Each path below is one point turned by a fixed rotation once a step. After each direction that follows a path, write how fast that rotation turns it, in degrees each step (0 if it stays still).
Each turn is a multiple of 5 degrees from 10 to 175, or 0.
Each row of a path follows its step; steps can be skipped.
path 1
step 0: [-12,  13,  -2, -19,   4,  -3, -16,  -5,  -8, -12,   9,  20,  -2,   8,   7,
  -3,   1,  -3,  13, -17,   1,  -9,  10,  -5,  16,  21,  -6,   3,  23,  10,
  20,  -4, -12,   4, -12,  11,   6,  -9]
step 1: [ -8, -12,  -1, -10,  15,  10,  -4,  -7,  11,   2,  -6,   1, -16,  17,  -9,
 -16,  -9,  12,  -3,   4,   5, -14,  13,   0,  -1,  24,  17,  28,   1,  16,
   6,  -9,   8,  -7,  -8,   6, -14,  -9]
step 2: [-23, -21,  -3,   8,  -4,   1,  12, -12,  12,   0,  23,   1, -15,  -1,   4,
 -19,  -8,  -3,   2,   2,  10,  -4,   7,  12,  20,  -7, -15,  15,   3,  -6,
  -8,   8,  -7,   0,   0,   2, -17, -20]
step 3: [-28, -13,   1,  -2, -24,  -9,  -4,  -7,  15, -18,  -4,   0, -11,   5,  -9,
  -6,  14,   3, -19,  -8,  -9,  -1,  -2, -12,  12,  -9,   9,   6,  -5,  11,
 -10,  10, -21,   7,  -3,   9,   2,  14]
step 4: [ -4, -10, -20,  -8,  11, -11,  -4, -16, -16,  -3,  -2,  11,   8,   6,  -6,
   4, -15,   8,   6, -15, -14,  -3,   0,  -8,  18,  -3,   0,  -2,  23,  11,
  -1,   8, -19,  20, -10,  21,  -4,   4]
step 5: [ -4,  -4,  -3, -11,   6,  10,  -8,   6,  -1,   1,  -3,  -7,  -7,  20,   5,
  -4,  -8,   2,   5,  -6, -10, -10,  -6, -25,   6,   1,   9,  28,  27,  14,
  -3, -21,   0,   2,   4, -13, -22,  -3]
step 6: [-20,  11,  -3,  -1,   4,  11,  14,   4,   1, -13,  11,  -4,  -3,   0,  -7,
  -5,  -4, -13,  14,  -2,   1,  -9,  14,  13,  10,  12, -16,  15,   1,  16,
   1,  -5, -30,  -3,   7,  -8, -21, -16]
step 7: [-29, -19,   8,   7, -16, -18,  10, -16,  -1, -13, -10,  -3, -13,   0, -19,
   3,   2,  -3,   5,  -2,   9, -14,  15, -12, -14,   9,  -2,  17,  -4,  18,
  -9,  -5,  -5,  -3,  -1,   7,   5,   0]
step 8: [ -4,  -8,  -5, -11,   0, -20,  -2, -22,  -2,  -5,  -6,  20, -15,   7,   0,
   5,  -3, -12,   1, -17,   8,  -5, -12,  11,  19, -18, -16,   9,  12,  17,
  -3,   2,   2,   0, -13,  20,   3, -12]
step 9: [ -4,   1,   1, -30,  -1,   0, -13,  -2,  14,   6,   2,   9,  -8,  13,  10,
 -22,   2, -10,  11,  -3, -11,   0,  -2, -21,  15,   5,  14,  23,   8,   8,
  -7,  -8, -10, -10,  -5,  15,   4,  11]
Directions:
[ 8, -7,  4, -2,  7,  4,  4,  2, -1,  0,  6,  4, -2,  2, -2, -3,  7, -1,
 -1, -4, -8, -1, -1,  1, -3, -2, -3,  3, -2, -3, -6, -6,  1,  0,  3,  5,
 -2, -3] -> 100
[ -8,  -3,   6,   5,  -1,  -3,   5,  -1,   8,  -3,   0,  -2,  -3, -10,  -5,
   3,  -3,  -1,  -1,  -4,  -5,  -4,   1,   7,  -1,  -3,   0,  -4,   1,  -4,
  -3,   0,   2,  -4,   0,  -1,  -1,   3] -> 80
path 2
step 0: [ -6,  23,  13,  -8,  -8,  -3, -14,   0,  -5, -14,  -4,   8,  12,  -1,  22,
  -4,  -2, -15,  18,  -9,  -2,   5,   4,  -9,  -9, -28,  -7,   0, -14,  17,
   3,  -2,   9, -15,   7,  -1,  18,  -1]
step 1: [ -2,  18,  10,  -3,   4,  -3, -16,  -4,   8,  10, -14,   0,  -5, -20,   1,
  -4, -12, -24,  32, -15,  -7,  -4,   9,  -5,  -2, -18,  -3,  -9,  -1,  11,
   2,   4,   6, -12,  -7,   3,  20,  -3]
step 2: [-10,  13,   0,   2, -13, -11,   5,  -3,  -3,   8,  -2,   2,  -7, -33,   2,
  -3, -17, -23,  17, -10,   4,   2,   4,  -3,   5,  -8, -13, -17,   5,  -7,
 -24,   5,   4,   1, -17,   1,  18,  -4]
step 3: [-22,  17,  -5,  -1, -12,  -2,  14,   8,  -8,   2, -14,   1,  16, -18,  12,
 -11, -16, -24,   0, -13,  11,   6,  -7,  11,   6,  -1,  -5, -16,  -7,  -5,
 -13,  -4,  -3,  17,  -2,  10,  11,  -8]
step 4: [-25,  18,  -1, -13,   4,   7,   4,  14,  -8,   7, -16,   2,   2,   7,   4,
 -10,   6, -20,   3, -17,   3, -18,   6,   8,   2,  -3,   5, -24, -12,  -8,
 -13,  -4,   7,  16,   9,  17,   3, -13]
step 5: [ -7,   9,   4,   0,  -9,   7,   3,  18,  -6,  -2,   5,  17,  -7,  10,  15,
  -7,  11, -14,   3,  -6,   0, -15,  18, -13,  -2, -17,  -1, -27, -15,  -1,
 -14,  14,  19,  13,  12,   4,   3,  -6]
step 6: [  5,   8,   4,  18,  -8,  13,   5,  12,  10,  -1,  -8,   6,  -2,   1,  18,
 -17,  -1,   0,  19,  -4,  -1,   7,  10,  -9,  -9, -22,   4, -27, -13,  16,
   7,  15,  10,  17,   7,   1,  13,  -1]
step 7: [ -5,   4,   0,  10,   2,   4,   5,  -3,  13,  -4, -14, -12,  -9,  -6,   2,
 -14,   9,   8,  32,  -7,  -5,  10,  10,   5, -12, -11,   6, -36,  -2,   9,
 -12,   3,   4,   5, -14,   1,  18,   3]
step 8: [-13,  -3,  -4,   4,  -4, -10,   5,   0,   0, -29,  -7,  -4,   6,  -9,   9,
 -15,   9, -12,  13,   2,   3,  11,   8,   9,   2,  -3,  -3, -32,  -5,   4,
 -27,  -1,   1,  -9, -18,  -8,  12,  11]
step 9: [-14,   0,  -6,   1,   9,  -9,  -9,  17,  -1, -27, -25,  -4,  10,  -2,   6,
 -24,  -8, -25,  10,   1,  14,  -1,   0,   8,  13,   6,   0, -18, -11,  14,
  -7,   4,  -2,  -7,   2,  -3,   1,   1]
Directions:
[  2,  -2,   0,   3, -10,  -3,   4,   1,  -4,  -7,   8,   7,   4,  -3,   7,
   1,  -1,  -2,  -7,   4,   2,   5,   0,  -3,   1,  -3,  -5,   1,  -2,   0,
  -4,   2,   1,   0,   0,  -5,   0,   3] -> 125
[-6,  2, -3, -2, -5,  0,  5, -4, -2, -1, -3, -4,  5,  1, -1,  4,  4,  9,
  1, -3,  0,  8, -4,  7, -7, -1, -1, -1, -3, -3, -4, -8, -4,  1,  1,  2,
  1, -1] -> 85
[-7, -6,  2,  2,  6,  1,  3,  5, -2,  4,  4, -1,  3, -6, -9, -1, -5,  0,
 -2,  1,  1,  2, -2,  5,  6,  1, -5, -4, -1,  2,  0, -4,  3, -4, -1, -3,
  5,  5] -> 60
